Here are some numbered points:
(-0.29, -0.41, -0.39, -0.39, -0.61, -0.22, 0.64, -0.23, -0.52, -0.06, -0.38, 0.99, -0.68, 0.07, -0.53, 1.46, -0.33, 0.94, 0.60, -0.37, -0.63, -0.66, -0.56, 0.64, -0.32, -0.05, -0.06, 0.38, -0.75, 2.79, -0.22, 0.21) 0
(0.44, -0.05, -0.98, -0.48, 0.98, -0.86, -0.58, 5.27, -0.08, -0.06, 0.49, 0.14, -0.20, -0.09, 0.92, -0.22, -0.55, 1.27, -0.35, -0.11, -0.56, -0.10, 0.04, 0.38, 4.17, 0.08, 0.66, -0.51, 2.81, -0.27, -0.75, -0.41) 1
(1.12, -0.28, -0.02, -0.29, -0.57, -0.37, -0.24, -0.07, 0.86, -0.50, 0.71, 0.82, 0.08, 0.26, 0.62, -1.17, 0.52, -0.12, -0.13, 1.25, -0.25, -0.17, 1.22, 2.35, 0.25, -0.80, -0.46, -1.00, -0.71, -0.01, -0.63, -0.68) 2
(0.25, -0.26, -0.16, -0.46, -0.20, -0.36, 0.20, 0.20, 0.84, -0.11, 0.37, 0.49, -0.21, -0.43, -0.05, -0.34, 0.28, 0.63, -0.59, 0.53, -0.82, 0.15, 0.62, 0.70, 0.35, -0.50, -0.68, 0.05, -0.38, -0.03, 0.03, -0.41) 3
(0.27, 0.42, -2.21, -0.90, 0.65, -2.90, 1.01, -1.59, 2.32, 1.45, -1.59, 5.27, -2.00, 1.96, 1.15, 0.28, -1.77, 2.05, -0.96, 1.18, -0.96, 0.09, -1.18, 1.04, -0.44, 0.78, -0.61, 0.46, -0.82, -1.48, -0.02, 0.88) 4
(-0.96, 1.31, 2.19, -0.79, -0.06, -0.78, -0.04, -0.64, 5.27, 0.56, -0.92, -0.01, -0.42, -0.01, -0.58, 0.50, 0.10, -0.16, -0.45, 0.06, -0.44, 0.36, -0.46, -0.62, -1.22, 5.27, -0.69, -0.13, -0.72, -0.59, 1.05, 5.27) 5
(-0.72, 0.54, -0.17, -1.38, 0.95, -1.38, 0.45, 0.34, -0.34, 0.26, -0.49, 0.42, 0.24, -0.99, -0.69, 0.73, -1.09, 1.84, -1.16, -0.55, -1.02, 0.47, 1.37, -0.03, 0.38, 0.16, 0.04, 0.92, -0.15, -0.90, 0.19, 0.15) 6
(0.89, -3.17, 0.11, 2.96, -0.70, 2.25, -1.11, 1.16, -0.56, -0.55, 4.15, -2.09, -0.03, 0.65, -0.19, -0.08, -0.15, -1.10, 1.40, 0.12, 2.83, -0.90, 0.58, 0.43, 0.06, -0.31, 5.27, 0.09, 0.60, 1.57, -1.37, -1.26) 7
(-0.38, 0.12, 0.39, -0.53, -0.73, -0.91, 0.23, -0.38, -0.46, 1.94, -0.41, -0.17, -0.29, 0.34, 0.49, 0.36, -0.46, -0.08, -0.30, 0.05, -0.63, 0.37, -0.49, -0.39, -0.48, -0.05, -0.41, -0.15, -0.01, -0.30, -0.11, -0.77) 8
(-0.44, 0.03, -0.15, 0.13, -0.51, -0.13, -0.32, -0.15, -0.34, -0.01, -0.29, -0.32, -0.59, -0.88, -0.78, -0.23, -0.58, -0.45, -0.11, -0.58, 0.72, -0.43, -0.18, -0.27, -0.71, -0.05, 0.57, 0.37, -0.90, -0.71, 0.30, -0.56) 9
(-0.21, -0.30, 0.10, 0.37, -0.20, 0.81, -0.25, -0.74, -0.28, -0.14, -0.77, -0.54, -0.40, -0.35, -0.54, -0.21, -0.32, -0.39, -0.30, -0.55, 0.99, -0.42, 0.01, -0.34, -0.38, 0.17, 0.34, 0.46, -0.22, 0.10, 0.10, -0.11) 10
Which five points above are nearest to each new point by angle? Their numbers follow each, smallest number first.
(-0.46, -0.26, -0.17, 1.00, -0.20, 0.93, -0.25, 0.33, -0.22, -0.64, 1.02, -0.43, -0.35, -0.05, -0.02, 3.77, -0.27, -0.42, 0.24, -0.05, 0.74, -0.46, -0.21, -0.73, -0.16, -0.48, 3.45, 0.74, -0.17, 0.20, 0.20, -0.11) 0 1 7 9 10
(1.12, 0.58, -0.12, -0.48, 1.13, -0.16, -0.14, 0.58, -0.24, 0.10, 0.17, -0.54, 0.36, -0.22, 0.31, -0.19, -0.46, -0.20, -0.60, 0.83, -0.29, 0.33, 0.36, 0.26, 0.49, -0.14, -0.05, -0.26, 0.19, -0.37, -0.68, -0.26) 1 2 3 6 8
(0.68, -0.30, -0.37, -0.37, -0.12, 0.08, 0.08, 0.67, -0.06, 0.00, -0.49, 0.45, -0.19, 0.58, 1.81, -0.19, -0.33, 1.00, -0.20, 0.81, -0.58, -0.19, -0.24, 1.00, 1.70, -0.32, -0.03, -0.51, 1.16, 0.07, -0.68, -0.14) 1 2 3 4 8
(0.35, -1.75, 0.01, 0.40, 0.19, 1.54, 2.15, -0.01, -0.13, 2.50, 0.88, -0.71, 0.65, 0.85, 0.07, -1.51, -0.73, -0.82, 0.58, -0.44, 1.97, -0.74, 0.00, 0.21, 0.22, 0.14, 0.69, 0.20, 0.08, 0.53, -2.72, -0.76) 2 7 8 9 10
(0.11, 0.24, -0.14, -0.01, 0.04, -1.05, -0.72, -0.40, -0.16, 0.03, -0.71, 0.17, -0.57, -0.92, -0.67, -0.37, 0.06, -0.42, -0.23, -1.11, 0.68, -0.27, -0.21, 0.45, -0.59, 3.07, -0.26, 0.48, 0.67, -0.96, 0.50, 0.80) 4 5 6 9 10
(0.00, 1.80, -0.29, 0.19, 0.21, -0.35, -0.83, -0.17, 4.60, -0.45, -0.20, 0.43, -0.20, 0.09, -0.07, -0.36, 1.75, -0.66, -0.18, -0.18, -0.22, 0.81, 0.23, -0.21, -0.11, 2.10, -0.58, 1.46, -0.17, -0.42, 0.92, 0.49) 2 3 4 5 6
(-0.58, 1.93, -0.62, 0.37, 0.20, -0.56, 0.96, -0.69, 0.58, -0.01, -0.90, 0.40, -0.62, -0.94, -1.15, 0.06, 1.82, -0.29, 1.23, -0.54, -1.06, 1.71, -0.72, -0.84, -0.94, 1.21, -1.03, 0.02, -0.45, -0.59, 0.29, 5.09) 0 4 5 6 9
(-0.72, 0.09, -0.26, -0.99, 0.00, 0.14, 0.91, -1.12, -0.27, 0.24, -1.71, 0.19, -0.65, -1.11, -1.06, 5.27, -0.69, 0.34, 0.43, -0.43, -1.12, -0.04, -0.62, -1.14, -1.36, -0.11, -0.04, 0.33, -0.91, 0.54, 0.10, 0.51) 0 5 6 8 9
(0.42, -0.77, 0.54, 0.37, -0.95, 1.58, -1.76, 0.11, -1.02, -2.88, 0.11, -1.71, 0.18, 0.49, 0.16, 0.58, 0.58, -1.52, 1.37, 0.14, 1.12, -0.91, 0.20, 0.29, 0.47, -0.91, 1.47, -0.39, 0.39, 0.90, -0.69, -1.11) 1 2 7 9 10
(-0.98, 0.25, -0.29, -0.45, 0.36, 0.79, 3.91, -0.62, 0.20, 1.89, 0.02, 0.22, 0.61, -1.02, -0.75, 0.38, -0.59, 0.04, -1.05, -0.86, 0.47, -0.29, -0.20, -0.97, -0.58, 0.05, 0.21, 1.03, -0.73, 0.57, 0.50, 0.21) 0 6 8 9 10
(0.42, 0.10, 0.34, -0.62, -0.30, 0.43, -1.24, 0.49, -1.04, -0.83, -0.02, -0.16, 0.45, 0.08, 2.41, -0.71, -0.19, 3.63, 1.46, -0.05, 0.13, -0.31, 0.62, 0.26, 0.19, -0.76, -0.19, -0.62, 0.88, -0.05, -0.72, -0.60) 1 2 3 6 7
(-0.67, 1.68, 0.15, 2.62, -0.21, -0.43, 0.03, -0.27, 0.80, 0.95, -0.60, -0.19, -0.49, -0.53, 0.25, -0.21, -0.27, -0.26, -0.54, 1.47, -0.89, 1.72, -0.94, -0.47, -0.54, 0.66, -0.73, -0.40, -0.63, -0.31, 1.99, 0.96) 3 4 5 8 9
(-0.42, 0.55, -0.56, 1.29, 0.55, 0.10, 0.25, -1.93, 0.02, 0.22, -1.02, -0.11, -0.35, -0.99, -0.81, 0.89, -0.65, 0.00, -1.04, -0.60, 0.46, 0.12, 0.06, -1.46, -1.14, 0.18, 0.60, 2.96, -0.27, 0.12, 1.24, 0.68) 0 5 6 9 10
(-0.32, -0.37, -0.37, 0.12, 0.11, -0.24, -0.20, -0.17, -0.28, 0.30, -0.27, -0.05, -1.07, -0.26, -0.44, -0.79, -0.82, -0.55, 0.15, -0.75, 0.26, -0.53, -1.05, -0.23, 0.00, 1.12, -0.51, -0.08, -0.59, -1.08, 0.29, -0.16) 4 5 8 9 10
(-0.89, -0.13, -1.12, -0.31, 0.36, -0.59, 0.26, -0.68, 0.21, 0.23, -1.57, 1.07, -1.33, -0.34, -1.16, 0.29, -0.08, -0.20, 0.10, -0.77, 0.01, -0.35, -1.46, -0.50, -0.69, 2.58, -0.53, 0.62, 0.15, -0.71, 1.35, 2.03) 4 5 6 9 10
(-0.14, 1.59, 0.05, -0.44, -0.58, 0.02, 0.09, -0.20, -0.61, -0.68, -1.09, -0.05, 0.23, -0.94, 0.74, 0.12, -0.02, 1.22, 0.39, -0.27, -0.82, 0.41, 0.80, -0.54, -0.82, -0.54, -0.86, -0.17, -0.13, -0.13, 0.17, 0.39) 0 3 5 6 8
